(in the rows, 128 means zero)
The rows of X fall into 4 groups, and each row is roughly a mix of its group's hidden directions; one row fits no group.
X (94 x 13):
[[123  83  65 165  97  98 115  99 134 130 138 141 141]
 [ 91 144 130 147 154 132 148 118 139 123 117 152 210]
 [135 122  94 118 160 134 128 100  50 160 117 142 122]
 [145  89 108 143 121 120 113 123 133 179  86  89 174]
 [131 128 120 159 126 129 124 120 114 150  90 147 213]
 [ 85 172 170 169 166 121 153 140 122 140 111 155 121]
 [107 159 138  88 103 125 109 102 131 100 174  96 174]
 [145  95  91  96 119  83 112  83 148 138 144 100 161]
 [152 141 137 121 123 162 107 187 161 102 143 118  77]
 [109 166 163 101 183 183 115 135 136 137 139 129 149]
 [ 98 156 166 140 171 183 148 159 108 137 110 141 110]
 [134 123  78  81 143 177 118 146  99 103 156 104 126]
 [110 111 113 180 166 135 161 145 109 152  85 166 115]
 [119  95  55 149 146 152 127 163 146 106 143 136 104]
 [105 130 150 140  93  84 129  76 142 134 132 127 187]
 [129  91  86  99 143 101 111  80 153 148 146 104 165]
 [110 133 129 190 118 158 130 169 133 113 122 169  85]
 [174 102 107 169  92 111 104 147 127 159  82 122 145]
 [156 129 148  89 123 140 123 168 183  98 145  99  94]
 [170 114 121  83 106  78 110 109 167 120 147  97 134]
 [181 127 159 140  85 110 127 166 125 132  93 116  85]
 [ 98  89  74 119 154 154 168 134 128 108 122 119 170]
 [102 184 175 107 123 100 117  89 114 129 156 117 155]
 [153  87 113 138  88  95 128  71 118 135 124 171 136]
 [114  99 110 112 124 116 151 119 125 109 157 119  44]
 [131 173 178  74 120 134 117 111 104 128 142  92 155]
 [ 94 128 101 100 164 153 127 138 123 121 169  91  74]
 [123 135 157  85 192 153 123 135 176 146 137 105 119]
 [137  75  93 176 122 115 142 114 118 158  86 158 137]
 [132 104 105 189 122 153 134 163 128 140  81 155 156]
 [110 133 174 110 138  79 150  71 140 136 145 145  97]
 [101 167 157 142 142 174 145 142  68 130 109 147 143]
 [161 122 113 145 113 136  90 115 102 166  97 136 192]
 [139 161 179  84 103  97 107 103 151 118 159 100 133]
 [144  93 116 169  92  97 156 113 108 139  82 157 154]
 [121  87  55 142 147 133 127 147 154 113 149 132  91]
 [175 120 130  82  97  73 118 114 156 115 140  95 128]
 [172  97  82  72 124 145 109 116  97 128 142 104 117]
 [155 139 171  78 156 121 131 149 174 128 131  95  96]
 [105 170 171 110 172 178 141 140  95 138 116 128 143]
 [172 124 142 158  91 112 116 128 117 150  78 148 177]
 [ 85 125 118 112 166 126 155 109 148  98 174 152  82]
 [ 76 146 107 177 156 151 143 132  86 135 118 158 151]
 [159 103 147 154  78  84 151 107 132 122  97 169 133]
 [113 103 111  88 174 122 137  85 123 165 124  94 165]
 [154 113 110  85 125  97  95  97 176 127 159 103 155]
 [120 114  89 157  85 106 134  99  70 127 118 141 163]
 [124 164 121  95 131 146 123 147 120  74 181 136  87]
 [129 128  93 138 130 189 115 178 115 121 111 108 174]
 [129 108 115 166 113 110 146 107 112 141  87 160 194]
 [114  91  96 129 121 109 134  58 121 128 148 170 152]
 [ 99 101  74 125 142 137 149  97  87 132 125 129 181]
 [ 80 125 110 161 134 116 148  90  97 141 117 147 187]
 [138  99 124 169  92  87 120  83 120 162 103 151 153]
 [135 148 177 122 115 109 156 163 161  95 129 124  73]
 [125  97  95 193 130 146 141 159 138 134  90 165 137]
 [150 171 146 115  76 120 118 122  77 101 131 135 168]
 [163  93 107 100 107  70 121 109 170 127 139  98 119]
 [108 118 136 180 127  91 145  92 111 164  93 162 153]
 [ 70 142 103 169 157 151 150 131  93 128 121 151 163]
 [ 93 138 108  86 163 148 138 124 136  91 184 121  98]
 [156 131 119  76 104  83 110 103 120 129 146  74 145]
 [112 116  67 113 132 157 120 107  71 124 145 123 166]
 [111  79  95 116 178 121 129 102 172 163 133 106 125]
 [122 141 117 137  92 119 139 104  51 125 113 135 173]
 [ 88 177 122 154 151 175 119 166  99 111 146 142 120]
 [125 110 100 194 137 154 132 164 118 141  96 166 104]
 [131  97  81 158 126 137 136 151  79 160  86  99 127]
 [ 86  92  93 103 175 147 140 108 148 143 143  90 149]
 [188 126 117 161  78 102  97 154 120 135 102 136 115]
 [191 119 156 144  73 102 117 137 125 139  91 138 114]
 [125 111 125  77 183 128 119 102 169 156 141  94 146]
 [ 96 177 165 142 105 100 108  85 110 136 149 133 166]
 [ 96 151 116 122 152 170 146 154 126  76 165 159 103]
 [110 175 191 129 127 160 147 132 102 118 112 151 165]
 [ 97  93  91 175 156 163 152 150 143 132 103 153 148]
 [128  78 112 153 133 109 130 107 145 182  86 107 162]
 [138 144 149 113 127 135 132 178 135 116 133  89  54]
 [172 116 103 137 109 142  80 125  90 173 101 115 155]
 [100 152 161 113 144 177 140 132 108 134 111 110 193]
 [181 103 161 100 110  89 127 121 173 139 115 114  95]
 [103 134 120 172 107 140 155 130  55 129 100 152 137]
 [ 72 120  80 118 176 153 132 106 115 130 160 119 147]
 [110 129  97  88 159 157  90  97 124 134 184 113 114]
 [119 113  85 191 127 164 119 156 102 136 109 163 119]
 [181 163 158 112  79 113  92 140 101 131 118 106 138]
 [118 115 112 174 125 121 158 140 106 143  74 138 186]
 [128  94 105 193 108 114 128 112 115 158  92 165 141]
 [166 152 185 128  87  86 115 107 111 150 106 130 132]
 [110 171 167 126 142 165 152 141  65 130 105 135 143]
 [ 99 126 104  93 157 143 104  76 137 123 187 139 135]
 [ 99 116  93  84 176 154 169 132 115 106 136 105 155]
 [ 88 148 139 100 161 139 147 143 154  96 171 110  81]
 [124 147 162 167 118 113 153 128 127 107 121 199  94]]
Each list below has one row that fits no group; the rest each fit one group, if only roughly. Name that row.
  * Q507: [104  82  63 159 139 126 112  99 149 145 140 140 153]
  * Q563: [143 185 166 136  92 149 104 158 122  90 145 156 124]
  * Q947: [121 188 169  93 125 160 128 142 100  90 154 132 135]
  * Q779: [ 94 168 130 116 182 168 114 149 145 126 145 113 172]
  * Q846: [103 178 150 120 173 158 115 156 145 131 131 108 177]
  * Q758: [126  90  87 109 153 112 101  94 181 147 154 111 147]
  * Q208: [ 72 137  90 129 142 140 131  88  87 115 166 144 153]
  * Q371: [171 100 146 165 106 107 121 145 162 150  94 149  84]
  * Q400: [132 113 106 198 114 134 108 128 101 164  99 168 119]
  * Q239: [167  85 148 139  95  87 131 118 184 142 102 130 120]
  * Q256: [128  68  90 127 120 106 152  83 122 145 106 128 171]

Q208
  * Q522: [145 151 180 131 122 133 152 177 132 113 107 128  69]
  * Q667: [120 115 132 207 108 124 133 150 152 139  92 164 138]
  * Q817: [161 100 109 163  96 117 128 127  91 159  75 135 159]
  * Q703: [187 109 141 146  75 108 122 152 140 135  81 121 140]
  * Q688: [ 86 149 129 167 157 191 113 142 126 129 139 169 135]
  * Q654: [172 153 166  79 116 117  98 130 137 126 150 105  83]
  * Q884: [161 176 186 111 119 132 109 172 156 118 122 108 122]
  * Q932: [140  83 110 111 153  93 131 119 194 145 132 102 103]
  * Q801: [118  73  56 161 146 135 127 140 152 139 123 127 120]
  * Q6: [180 148 169 107 103 128  93 153 144 131 132 111  79]
  * Q515: [161 148 168  86  98  93 105 101 114 147 129  85 137]
  * Q286: [167 146 161  88 113 129  76 100 154 128 167 139 112]
  * Q836: [167 125 121  66 100 116  93 101 121 123 161  93 121]
  * Q525: [165 118 112 147  55  77 123 130 126 103 125 131 121]

Q703
  * Q18: [189  84 113 134  78 110  97 117 133 148 112 129 109]
  * Q576: [148 109 136  79 116  83 139  68 116 142 126 110 158]
  * Q641: [111  87  85 161 122 113 155  96  99 141 102 153 167]
  * Q246: [114 112 160 169 138  98 169 141 183 135  91 145 130]
  * Q122: [179 156 141  92  87 100  89 129 110 124 145  96 112]
  * Q306: [111 153 149 141  72 100 126  88 102 112 139 142 178]
  * Q598: [174  66 108 149  99 114 123 137 164 144  98 132 107]
  * Q486: [133 155 143  51 151 126 132 118 113 113 159  88 118]
  * Q145: [ 92 107  83 152 138 138 121  85  94 155 128 139 176]
  * Q293: [134 101 151 129 122  68 130  73 143 175 113 119 126]
  * Q891: [109 131 148  67 150 112 129  82 134 142 157  80 135]
  * Q872: [163 137 144  49 138 121 124 123 125 116 151  93  99]

Q306
  * Q437: [150 147 149 136 123 116 141 187 139 110 117 116  58]
  * Q78: [149 151 114 101 133 179 101 174 115 100 156 120  88]
  * Q28: [135 180 163 111 143 170  92 154 157 107 155 144 142]
  * Q74: [164  95  94 148 127 162 116 176 142 124 115 144  77]
  * Q671: [ 81 121 104 160 153 163 140 109  80 152 114 147 161]
  * Q620: [ 64 147 134 122 164 121 173 106 114 118 134 124 173]
  * Q626: [103  89  63 107 164 149 128 129 150 126 152  94 133]
  * Q791: [ 89 102 106 187 115 126 153 117 127 132 103 154 177]
  * Q382: [127 140 102 160  73 120 108 107  92 106 141 165 169]
  * Q96: [136  86  63 144 114 145 117 107  78 145 117 140 148]
  * Q367: [111  88 100 193 122 123 148 128 136 144  90 160 153]
  * Q690: [137 152 184 116 140 135 165 169 115 125  98 115  80]
  * Q775: [ 91 161 132 132 172 155 134 153 129 134 116 106 193]
  * Q446: [ 96 112 131 125 199 167 134 137 169 154 129 123 108]
  * Q627: [149 133 158  81 114 100 109  92 120 159 126  74 154]

Q437
  * Q651: [ 92  99 115 167 155 160 157 130 130 148  90 146 175]
  * Q319: [102 108  89 130 158 143  96  89 157 149 154 135 178]
  * Q5: [ 97 118 117  95 144 122 129  77 154 105 189 147 111]
  * Q594: [ 82 145 114 199 135 155 131 154 115 127 118 163 140]
  * Q406: [149 116 129  86 118  76 107  86 138 149 151  85 105]
  * Q601: [149 107 133  71 103  92 126  87 151 121 147  90 152]
  * Q778: [182 126 128 107  90  89  91 124 117 152 120  81 122]
  * Q527: [165 139 103 167  90 131 111 172 114  98 123 168 101]
  * Q883: [170 127 143 127  75  75 134 148 141 106 121 113  85]
  * Q124: [140 139 159  64 135 123 137 140 174 100 149  86 127]
  * Q831: [168  97 133 156  82  94 148 142 117 136  85 131  90]
  * Q73: [140  67  97 178 103 124 134 134 157 142  94 148 135]
  * Q178: [152 137 151  60 128  95 119  80 116 137 149 101 131]
  * Q204: [147  65  84 165  97 122 128 112 134 143 101 151 149]
  * Q944: [ 87 140 151 166 163 163 157 143 128 123 121 179 102]

Q944
  * Q405: [132 158 160  92  96  94 102  80 116 130 157 103 153]
  * Q972: [ 76 148 104 129 157 140 145 103  76 128 137 133 176]
  * Q899: [ 69 110 102 128 181 136 153  98 152 124 151 144 149]
  * Q127: [ 93 164 137  94 173 156 109 118 155 114 177 124 147]
  * Q43: [ 82  92  87 157 176 157 127 109 139 160 131 140 136]
  * Q695: [152 154 133  55 156 143 119 132 100 118 153 100 102]
  * Q236: [ 93 187 137 121 168 167 128 155  92 112 149 129 123]
  * Q811: [ 94 163 159 114 156 137 155 170 158  95 147 106  95]
  * Q566: [146 100 126  93 159 105 121 126 199 139 141  98 101]
  * Q120: [130 124 158 169 117 132 140 128 114 164  69 139 181]
  * Q752: [ 89 127 127 138 194 184 120 138 156 149 137 140 122]
  * Q663: [159 157 158 101 121 137  95 157 185  99 158 126 113]
  * Q982: [ 85 138 109 119 129 125 139  84  84 127 141 121 192]
  * Q968: [106 155  90 115 140 169 109 125  58 120 154 125 140]

Q899
  * Q553: [100  97  73 131 145 136 122  77  98 148 141 138 166]
  * Q213: [125 179 157  92 157 158  87 136 154 122 164 114 147]
  * Q876: [ 70 122  99 162 163 173 146 132 120 117 142 165 124]
  * Q16: [108  91 118 171 145 146 148 131 140 162  79 135 176]
  * Q215: [149 152 150 175  99 147 132 165 109 112  94 179 138]
  * Q354: [133 163 126 101 160 171  69 135 126 150 151 102 153]
  * Q24: [180 132 135 141 103 137  98 171 104 158  87  96 117]
  * Q505: [ 76 115 102 142 172 159 165 135 144 100 146 164 116]
  * Q226: [179 157 163  90  83  94 120 139 131  99 134 110 123]
  * Q488: [159 176 191 132  86 114 116 131 100 127 109 141 140]
  * Q232: [ 91  94  76 145 154 140 114  88 133 152 141 136 170]
  * Q8: [ 83 179 133  97 165 153 137 134 104 102 161 112 147]
  * Q42: [ 90 174 138  86 136 139 126 112 108 101 170 100 164]

Q876
  * Q820: [149 121 140  88 116  71 110  82 136 151 147  92 106]
  * Q158: [151  84 123 157  83  85 160 117 119 129  95 148  98]
  * Q660: [149 112 108  77 130 167 126 165 155  92 152  94 108]
  * Q636: [ 71 139  99 127 182 157 133 116 123 130 148 128 174]
  * Q895: [120  70  71 169 127 112 126 125 164 137 129 138 101]
  * Q516: [137 192 180 115 114 156 124 152  94 103 128 141 140]
  * Q508: [171 145 160 101 104 130  93 145 136 127 145 109  64]
  * Q119: [137 124 101 100 128 122  80  92 164 128 168 123 178]
  * Q798: [ 96 116  81 132 158 144 118  92 108 146 137 135 191]
  * Q484: [169 102 146 102 111 105 117 126 159 136 135 108  58]

Q484
  * Q644: [172 155 179 122  79 110  98 124 101 146 116 116 106]
  * Q248: [ 76 177 138 107 173 151 149 138 109 106 151 118 148]
  * Q186: [142 183 171 111 100 147 133 146  76 101 122 133 148]
  * Q852: [ 99 130  70 149 137 185 119 159  96 107 144 135 137]
  * Q981: [161 162 158 121  68 101 137 139  82  99 117 127 129]
  * Q595: [157 172 187 101 124 138 125 168 149 104 132 122  98]
  * Q625: [105 137 145 126 193 176 114 148 176 146 138 133 115]
  * Q960: [152 118 126  98 112  67 107  85 138 141 156 109  89]
  * Q528: [124  85  98 173  96 109 131  96 128 146 104 150 175]
  * Q646: [181 102 143 131  76  93 131 124 129 123 113 145  77]
  * Q785: [133 101  93 131  92  83 147  92  78 135 111 115 155]
  * Q916: [125  71  94 132 158 109 139 128 179 150 123 107  91]

Q644
  * Q116: [ 80  99 103 157 182 164 150 125 119 158 113 141 119]
  * Q291: [110  69  74 164 139 115 125 112 165 149 130 134 112]
  * Q951: [126 131 174  92 133  82 132  72 133 162 130  99 131]
  * Q961: [110  87 102 142 172 138 118 128 193 149 141 128  99]
  * Q105: [ 96 120 111 197 143 150 148 169 141 127 101 158 129]
  * Q153: [142 139 169 156 137 115 136 152 138 169  67 114 165]
  * Q980: [146 159 127  64 127 151  94 127 104 111 170  96 120]
  * Q706: [179 132 135 103  91  95  88 119 118 155 120  79 138]
  * Q489: [173 157 153 112  65  94 125 141 109  92 128 124 125]
  * Q607: [ 95  79  97 171 154 129 162 129 125 156 102 133  93]
  * Q407: [ 98 175 137  78 172 145 139 123  95 113 157 107 142]
  * Q539: [150 133 152 105  85  79  98  75 134 142 144 112 148]
  * Q242: [ 75 165 138 135 172 149 152 153 134 117 124 115 179]
  * Q308: [ 82  91  99 163 178 155 145 123 135 161 116 138 113]

Q153
  * Q360: [122 180 146  89 116 129  90 100  92 123 173 108 135]
  * Q504: [ 70 134 126 139 133 114 157  98 129 119 132 125 200]
  * Q343: [131 190 165 126 107 162 112 145  91 102 136 151 155]
  * Q880: [149  86 128 170  76  91 126 110 159 141 101 143 143]
  * Q813: [ 82 115 110 150 158 155 159 114  71 154 103 133 146]
  * Q885: [ 85 111 101 181 161 170 118 134 146 142 135 165 115]
  * Q526: [107 104  79 168 152 145 144 122  80 149 102 158 142]
  * Q797: [150 162 205 123  94 106 147 129 110 123 103 134 117]
  * Q648: [128 124  84 140  87 113 105  91  95 119 143 142 185]
  * Q596: [185 129 133  97  86 128  76 127 130 127 151 111  93]
  * Q59: [162  92  82 136 137 167 125 172 119 126 112 138  82]
  * Q698: [158 161 179 121 108 127 133 176 145  99 125 129  80]
  * Q691: [177 130 130 100  90 101  84 122 121 151 125  76 138]
  * Q299: [185 136 131 112  87  79  91 127 127 135 133 104  97]

Q797
  * Q869: [175 120 146 161  79 100 128 137 119 142  76 143 154]
  * Q144: [157 181 188  89 112 127 134 146 101 108 121 117 132]
  * Q29: [ 81 123 109 124 168 132 139  91 114 153 127 116 192]
  * Q34: [ 91 131  94 149 165 153 136 136 106 146 108 119 194]
  * Q901: [131  75  74 168 111 128 132 109 109 148 100 149 156]
  * Q347: [110 168 127  84 143 171 125 149 114  83 172 116 122]
  * Q810: [175 135 124 105  74  92  98 132 158  94 154 115 130]
  * Q416: [113 164 187  95 154 113 153 140 173 107 139 110 124]
  * Q803: [ 87 113 136 130 199 160 153 131 137 163 113 119 107]
  * Q310: [145  89 120 158 141 139 151 177 176 127  94 139  94]

Q29
  * Q333: [164 126 142 128  65  96  79  90 130 142 141 125 133]
  * Q652: [ 87 133 167 166 114  92 150 106 169 131 116 139 169]
  * Q930: [119  69  78 136 146 105 122 102 174 150 139 119 116]
  * Q993: [ 91  96  64 133 154 141 135  93  98 139 141 133 156]
  * Q341: [105 108 105 164 133 119 159 115 107 142  89 145 193]
  * Q365: [193 118 126  82  81 128  96 130 140 106 143 114 126]
  * Q569: [ 81 129 128 191 121 113 143 108 118 145 107 153 174]
  * Q723: [ 84 110 109  87 174 128 145  95 150 124 170 106 112]
  * Q237: [ 89  95 130 108 165 104 147  70 152 159 139 109 130]
  * Q159: [186 137 156 114  84 117  84 138 145 128 138 120  86]

Q365
  * Q198: [116  93  76 133 113  96 122  76 106 148 132 118 169]
  * Q425: [154 155 191  91 136 117 150 156 138 122 114 104  87]
  * Q327: [124 149 104  76 142 166 105 150 120 102 169  83 130]
  * Q201: [160 142 173  92  91  86 102  95 150 133 146 106 123]
  * Q973: [101 148  89 131 159 152  98 148 143 108 182 129  86]
  * Q900: [ 81 145 129 150 158 182 157 151 120 101 130 166 143]
  * Q956: [177 130 131 122  68  84 110 139 158  95 141 127 115]
  * Q12: [169  85 117 133  83  89 110  83 125 156 112 135 137]
  * Q854: [141  78  90 110 117  70 139  92 144 141 128  98 128]
  * Q582: [ 76 121 124 150 164 180 162 139 126 126 112 147 168]
  * Q366: [ 86 131 169 149 154 157 167 120 125 143  95 151 171]
  * Q480: [131  67  85 120 135  83 143  96 146 152 121 100 122]
  * Q432: [178 124 116 109  95  76  95 123 137 129 146 105  84]

Q973
